In the data rows, the value 128 means zero.
Here are some points, each followed by its number:
tensor([177, 122, 153, 147,  98,  94, 128, 121,  96, 109, 104, 140, 105, 187, 103, 100, 178, 111, 103, 155, 165,  98, 178, 104]) 0
tensor([194, 116,  83, 146, 102,  98, 147, 110, 103, 106, 105,  97, 137, 174, 105, 135, 135, 111, 147, 132, 181,  98, 179,  89]) 1
tensor([188, 121,  81, 164, 101,  95, 129, 111, 151, 109, 108, 104, 151, 187, 104, 127, 140, 111, 195, 123, 168, 100, 191, 180]) 2
tensor([196, 117, 154, 168,  99,  94, 135,  62, 216, 111, 109, 164, 158, 191, 103, 137, 144, 112,  81, 120, 163,  98, 196, 156]) 3
tensor([202, 108, 132, 138, 100,  90,  93,  99, 138, 110, 105,  89, 152, 170, 106, 141, 115, 113,  99, 127, 179,  96, 185, 120]) 4
tensor([189, 104, 141, 129,  98,  94, 165, 137, 109, 111, 109, 173, 159, 178, 107, 139, 125, 111, 144, 112, 178,  93, 180,  88]) 5
tensor([192, 105, 106, 141,  98,  94, 187, 119, 188, 109, 104, 112, 190, 154, 106, 153, 125, 112, 121, 117, 187,  98, 172, 117]) 6
tensor([189, 107, 153, 145, 101,  92, 173, 111, 151, 109, 108,  94, 200, 114, 105, 153, 113, 112, 133, 113, 184,  96, 167, 136]) 7
tensor([181, 116, 142, 156, 101,  97, 130, 152, 155, 110, 108, 112, 151, 136, 105, 153, 131, 112,  79, 100, 171,  93, 187, 108]) 8
tensor([191, 109, 150, 145,  98,  95, 140, 147, 179, 108,  99,  77, 117, 148, 103, 161, 171, 113, 103, 101, 151,  95, 179, 132]) 9
tensor([188, 107, 168, 126, 100,  88, 138,  86, 113, 110, 111,  75, 123, 111, 104, 155, 138, 112,  99, 128, 137,  95, 166, 153]) 10
tensor([194, 105, 128, 136, 103,  95, 126,  81, 115, 110, 112, 101, 117, 104, 104, 161, 155, 111, 110, 137, 152,  99, 160, 156]) 11
tensor([183, 107, 101, 117, 101,  91, 150, 200, 164, 107, 105, 125, 111, 130, 103, 146, 142, 111,  71, 146, 165,  96, 173,  99]) 12
tensor([190, 109, 133, 111, 101,  95, 156, 138, 122, 110, 108, 215, 118, 128, 104, 134, 130, 111, 130, 140, 160,  98, 168,  87]) 13
tensor([178, 104, 159, 157, 101,  95, 103, 152, 138, 111, 100, 128, 174, 148, 104, 112, 143, 111, 160, 124, 157,  95, 155, 167]) 14
tensor([171, 105,  79, 147, 103,  97, 102,  97, 116, 122, 104, 122, 178, 110, 103,  96, 144, 111, 133, 153, 155,  98, 157, 147]) 15
New points follow, each followed by the numbers of its three nearest points above, looking only along the 6 directions in which the numbered points spread most, nearest first.
tensor([161, 108,  72,  92, 101,  96, 106, 140, 184, 115, 104,  21, 155, 154, 106, 104, 103, 110,  98, 121, 146,  95, 177, 110]) 9 4 8
tensor([115, 106, 164,  91, 153, 169,  95, 137, 126, 111, 168, 143, 100, 154, 129, 178, 126, 111,  88, 122,  97,  96, 127, 172]) 11 10 8
tensor([106, 196, 146, 100, 154,  92, 110, 133,  91, 109, 163, 148, 139,  88, 168, 115, 101, 135, 143, 102,  97, 160,  94, 111]) 15 11 13
tensor([108, 181, 154,  90, 134,  93, 134, 169, 140, 109, 153, 164,  96,  87, 191,  98, 114, 206,  87, 103,  98, 211,  96, 102]) 13 12 8
tensor([105, 105, 189, 131, 109, 163,  82, 166, 156, 174, 103,  81,  93, 115, 114, 101, 111, 118,  97, 160, 128, 144, 104, 128]) 11 9 10
tensor([107, 105, 140, 115, 100, 180, 228, 153,  79, 174, 112, 124,  91, 142, 103,  97, 188, 113, 128, 179, 138, 149,  96,  65]) 13 0 5
tensor([172, 105, 193,  88, 102,  96, 109, 138,  94, 110, 107, 116, 142, 189, 104,  98, 153, 126, 179, 142, 126,  95, 201, 125]) 0 15 14
tensor([106, 107,  97,  88, 152, 138, 154, 162,  66, 109, 105, 147,  98,  89, 193,  99,  95, 255, 169, 103,  96, 140,  97, 144]) 15 13 14
tensor([107, 109, 190, 119, 156, 140, 162, 107, 135, 108, 194, 122, 143,  91, 166, 123,  94, 127, 174, 113,  96, 145, 100, 137]) 15 11 7
tensor([110, 197, 146, 107, 178,  95, 101, 161,  89, 109, 159, 129, 130,  93, 157, 108,  95, 136, 205, 101,  96, 153,  95, 129]) 15 14 11
tensor([109, 105,  94,  88, 100, 172,  99, 121,  97, 201, 105, 123,  93, 139, 105, 101, 102, 125, 102, 215, 182, 119,  94,  78]) 0 13 15
tensor([109, 129, 182, 214, 144, 143, 172, 160, 107, 109, 208, 123, 134, 107, 156, 120, 165, 111,  83, 109,  97, 137, 112, 150]) 11 10 14
tensor([136, 107,  74, 146, 101,  95, 146, 143, 167, 148, 105, 171, 181, 167, 102, 101,  94, 113, 166, 140, 186,  99, 175, 144]) 14 2 5
tensor([106, 194, 102, 223,  97,  94, 158,  64, 180, 109, 176, 115,  95, 125, 104, 168, 174, 122, 123, 100,  97, 103, 145, 121]) 4 9 11
tensor([105, 107, 132, 106, 102, 154, 204,  95,  59, 176, 107, 106, 126, 106, 105, 101, 116, 111, 132, 146, 146, 142,  96, 206]) 15 11 10
tensor([107, 136, 121,  95, 186, 152, 166, 131, 100, 108, 105, 106, 126,  95, 192, 101,  97, 229, 137, 103,  96, 152,  95, 181]) 15 11 14
tensor([164, 107, 103,  90, 102,  96, 125,  80, 142, 110, 101, 173, 151, 166, 105, 105, 134, 112, 126, 144, 138, 100, 173, 118]) 5 0 13
tensor([164, 108, 157, 102, 101,  96, 102,  78, 152, 109, 110, 118, 154, 129, 106, 116, 109, 113, 174, 130, 147,  98, 177, 169]) 15 14 11
tensor([107, 129,  38, 122, 141, 126, 137, 170, 151, 111, 182, 143, 173,  89, 132, 166, 135, 111, 130, 101,  96, 117, 118, 126]) 14 15 12
tensor([134, 149, 103, 135, 124, 131, 127, 159,  98, 110, 125, 148, 114,  99, 115, 182, 130, 111, 201, 105,  95, 101, 103,  79]) 15 13 5
tensor([107, 129,  99, 181, 166, 108, 123, 160, 152, 110, 139, 145, 188, 126, 149, 168, 186, 114, 113, 101,  95,  97, 132, 151]) 14 15 8
tensor([112, 161, 132,  90, 160,  99,  28, 103, 165, 111, 142, 181, 153,  93, 161, 110, 100, 148, 106, 111,  96, 166,  93,  95]) 14 15 13
tensor([107, 108, 107, 116,  99, 149, 162, 137, 114, 162, 108,  92, 121, 131, 105,  99,  95, 112, 162, 181, 166, 138, 114,  95]) 15 1 5
tensor([107, 107, 102, 130, 117, 151, 119, 132, 202, 183, 105,  99, 131, 149, 104, 111,  99, 115, 112, 134, 121, 114, 102, 148]) 14 8 9
tensor([107, 106, 188, 111, 126, 137, 148,  93, 124, 201, 114, 133,  92, 147, 103, 104, 137, 118, 168, 152, 125, 118,  99, 147]) 15 11 14
tensor([108, 105, 159, 144, 100, 194,  76, 190,  83, 184, 101, 115,  96, 155, 105, 100, 165, 151, 112, 194, 167, 170, 138, 138]) 0 15 14
tensor([109, 189, 177, 189, 189, 112, 147, 130, 124, 109, 185, 199,  99,  85, 183, 162,  99, 139, 143,  97,  99, 206,  94, 166]) 14 13 15
